x =
[[115 133 143 139 127 136 124 109 130 105 130 116 139 121 126 117]
 [115 134 143 139 127 137 126 108 130 105 129 116 140 121 126 117]
 [116 134 143 139 127 134 125 109 129 106 130 116 141 121 126 119]]
Indices start at 1.
(1, 1) => 115
(2, 12) => 116
(2, 6) => 137
(3, 12) => 116
(2, 9) => 130
(1, 16) => 117
(2, 3) => 143
(3, 6) => 134
(1, 6) => 136
(2, 13) => 140
(1, 14) => 121
(3, 2) => 134
(1, 4) => 139
(1, 12) => 116
(2, 2) => 134
(2, 7) => 126
(3, 7) => 125
(2, 16) => 117

a =
array([[132, 133, 127, 128, 130, 124, 135, 131, 129, 124, 137, 133],
       [123, 128, 132, 129, 124, 132, 128, 127, 131, 133, 122, 128],
       [145, 127, 131, 108, 131, 113, 127, 143, 129, 133, 133, 136],
       [129, 126, 123, 129, 130, 127, 128, 126, 122, 126, 130, 128],
       [129, 128, 141, 117, 140, 118, 126, 134, 141, 138, 126, 150],
       [127, 128, 133, 125, 126, 128, 128, 133, 131, 133, 123, 130],
       [121, 127, 133, 130, 126, 133, 125, 128, 133, 132, 120, 127],
       [129, 129, 132, 125, 127, 127, 127, 136, 131, 128, 125, 127],
       [128, 130, 133, 127, 125, 129, 128, 128, 134, 129, 128, 127],
       [127, 129, 117, 138, 115, 139, 131, 117, 119, 119, 133, 107],
       [126, 129, 129, 131, 132, 128, 129, 120, 132, 127, 133, 133],
       [129, 125, 132, 124, 129, 127, 122, 128, 132, 132, 124, 128],
       [133, 129, 127, 126, 129, 125, 125, 130, 129, 124, 132, 126]])
Indices start at 1.
(1, 1): 132
(12, 7): 122
(7, 10): 132
(8, 11): 125
(13, 12): 126
(4, 6): 127
(10, 3): 117
(7, 5): 126
(9, 1): 128
(6, 5): 126
(4, 12): 128
(7, 9): 133
(5, 12): 150
(6, 10): 133
(3, 5): 131
(1, 10): 124
(9, 7): 128
(4, 10): 126
(11, 7): 129
(9, 10): 129
(7, 2): 127
(13, 3): 127
(1, 7): 135
(9, 5): 125
(4, 5): 130
(10, 2): 129
(7, 12): 127
(4, 9): 122
(13, 6): 125
(5, 7): 126
(9, 2): 130
(13, 7): 125
(3, 10): 133
(9, 6): 129
(8, 12): 127

X =
132  124  129  135  127  124  137  128  134  120  136  127  133
127  132  128  133  119  119  131  126  136  128  126  128  141
122  129  134  132  137  120  120  131  125  132  129  131  134
129  132  127  123  132  145  128  129  133  132  132  120  130
126  134  125  120  129  133  135  125  122  133  128  123  135
126  129  129  132  126  132  134  133  125  126  126  126  139
127  127  129  116  124  130  119  120  121  139  125  134  116
134  132  128  133  125  122  113  126  131  125  127  135  139
128  130  126  125  127  123  133  129  126  130  130  127  144
124  128  129  123  120  123  136  129  132  140  127  124  100
126  125  124  123  130  136  126  127  120  122  129  128  113
126  125  127  129  130  128  129  126  130  131  127  127  122
129  132  133  132  127  132  125  130  131  142  122  130  140
130  128  125  126  141  133  134  126  131  129  133  135  143
130  131  126  126  125  130  131  127  129  138  119  134  118
Rows and columns are counted from 1.
(1, 1): 132
(12, 9): 130
(12, 12): 127
(3, 13): 134
(10, 9): 132
(13, 7): 125
(5, 11): 128
(3, 2): 129
(7, 4): 116
(7, 2): 127
(1, 9): 134
(1, 5): 127
(11, 9): 120
(1, 12): 127
(6, 7): 134
(2, 7): 131
(8, 13): 139
(12, 13): 122
(10, 1): 124
(14, 4): 126
(5, 8): 125
(9, 8): 129
(14, 6): 133
(15, 3): 126
(14, 9): 131
(9, 12): 127
(8, 2): 132
(4, 9): 133
(10, 11): 127
(6, 3): 129
(9, 5): 127
(7, 9): 121
(3, 10): 132
(12, 3): 127
(9, 11): 130

A =
[[137 127 136 126 136 128 134 125]
 [122 128 107 133 107 143 125 127]
 [128 142 129 143 132 133 115 132]
 [110 127 120 131 120 130 116 133]
 [128 120 130 120 132 127 121 131]
 [124 131 115 133 113 140 132 126]
 [116 128 141 124 142 107 119 136]
 [123 140 133 137 132 124 128 130]
 [126 119 123 132 125 139 130 116]
 [148 120 133 116 132 128 150 119]
 [118 136 127 140 124 137 130 125]
 [144 121 124 118 127 128 126 130]
 [151 147 117 136 124 124 110 142]]
Rows and columns are counted from 1.
(1, 1): 137
(6, 2): 131
(12, 6): 128
(5, 8): 131
(1, 4): 126
(9, 5): 125
(9, 3): 123
(9, 2): 119
(12, 4): 118
(2, 2): 128
(2, 6): 143
(4, 2): 127
(6, 7): 132
(6, 3): 115
(1, 5): 136
(3, 2): 142
(11, 6): 137
(1, 7): 134
(12, 3): 124
(11, 1): 118
(3, 7): 115
(4, 8): 133
(12, 2): 121
(7, 1): 116
(1, 6): 128
(13, 3): 117
(2, 4): 133
(4, 6): 130
(8, 3): 133
(2, 8): 127
(3, 6): 133
(5, 1): 128
(10, 4): 116
(5, 4): 120
(4, 4): 131

data =
[[140 125 128 136]
 [120 116 134 129]
 [118 126 143 127]
 [133 127 136 130]
 [124 117 118 126]
 [126 149 139 127]
 [126 116 128 121]]
Rows and columns are counted from 1.
(1, 1) -> 140
(2, 2) -> 116
(5, 3) -> 118
(4, 3) -> 136
(6, 4) -> 127
(5, 2) -> 117
(4, 4) -> 130
(6, 2) -> 149
(4, 1) -> 133
(5, 4) -> 126
(7, 3) -> 128

grid =
[[157 136 114 124 143 128 143]
 [136 130 152 149 143 131 102]
 [107 123 143 107 143 143 148]
 [128 138 131 132 108 141 148]
 [128 141 122 115  99 154 123]
 [120 151 114 137 128 146 128]
 [132 146 143 120 133 151 128]]
Indices start at 1.
row 1 col 1 = 157
row 7 col 1 = 132
row 5 col 1 = 128
row 7 col 5 = 133
row 5 col 3 = 122
row 3 col 2 = 123
row 7 col 4 = 120
row 6 col 6 = 146
row 2 col 6 = 131
row 4 col 1 = 128
row 2 col 7 = 102
row 3 col 4 = 107
row 6 col 4 = 137
row 1 col 2 = 136
row 5 col 6 = 154
row 7 col 6 = 151
row 6 col 7 = 128
row 6 col 5 = 128

m =
[[120 126 125 126 139 115 124 146 123 127 134 130 131]
 [132 129 134 128 126 123 130 117 143 129 123 115 121]
 [133 127 138 127 124 123 133 120 140 127 130 113 123]
 [135 136 134 124 119 123 122 117 133 129 133 115 126]
 [122 123 124 112 133 153 130 124 115 122 124 157 128]
 [124 134 126 116 134 133 131 127 116 131 126 147 129]
 [128 136 130 122 126 122 125 124 126 130 134 125 127]
 [117 121 128 120 131 131 132 135 120 124 135 144 130]
 [131 128 137 126 129 120 135 121 138 128 128 117 124]
 [122 118 129 124 123 121 126 133 128 124 139 124 129]
 [123 128 134 119 137 130 140 129 125 129 124 139 123]
 [136 124 134 130 127 124 125 119 137 133 129 114 126]
 [133 122 127 124 123 141 130 118 129 125 126 128 133]
 [137 135 132 122 121 125 120 116 136 132 133 117 129]]
Rows and columns are counted from 1.
row 1 col 1 = 120
row 12 col 12 = 114
row 8 col 11 = 135
row 8 col 3 = 128
row 11 col 12 = 139
row 7 col 4 = 122
row 13 col 3 = 127
row 14 col 3 = 132
row 10 col 2 = 118
row 1 col 8 = 146
row 5 col 7 = 130
row 8 col 9 = 120
row 7 col 13 = 127
row 6 col 2 = 134
row 9 col 12 = 117
row 12 col 7 = 125
row 5 col 11 = 124
row 7 col 12 = 125
row 12 col 10 = 133
row 6 col 11 = 126
row 3 col 11 = 130
row 1 col 12 = 130
row 1 col 11 = 134
row 8 col 2 = 121
row 3 col 5 = 124
row 6 col 3 = 126
row 13 col 1 = 133
row 9 col 13 = 124
row 10 col 12 = 124
row 2 col 3 = 134
row 9 col 10 = 128
row 9 col 2 = 128
row 9 col 7 = 135
row 14 col 4 = 122
row 8 col 10 = 124
row 12 col 8 = 119
row 10 col 10 = 124
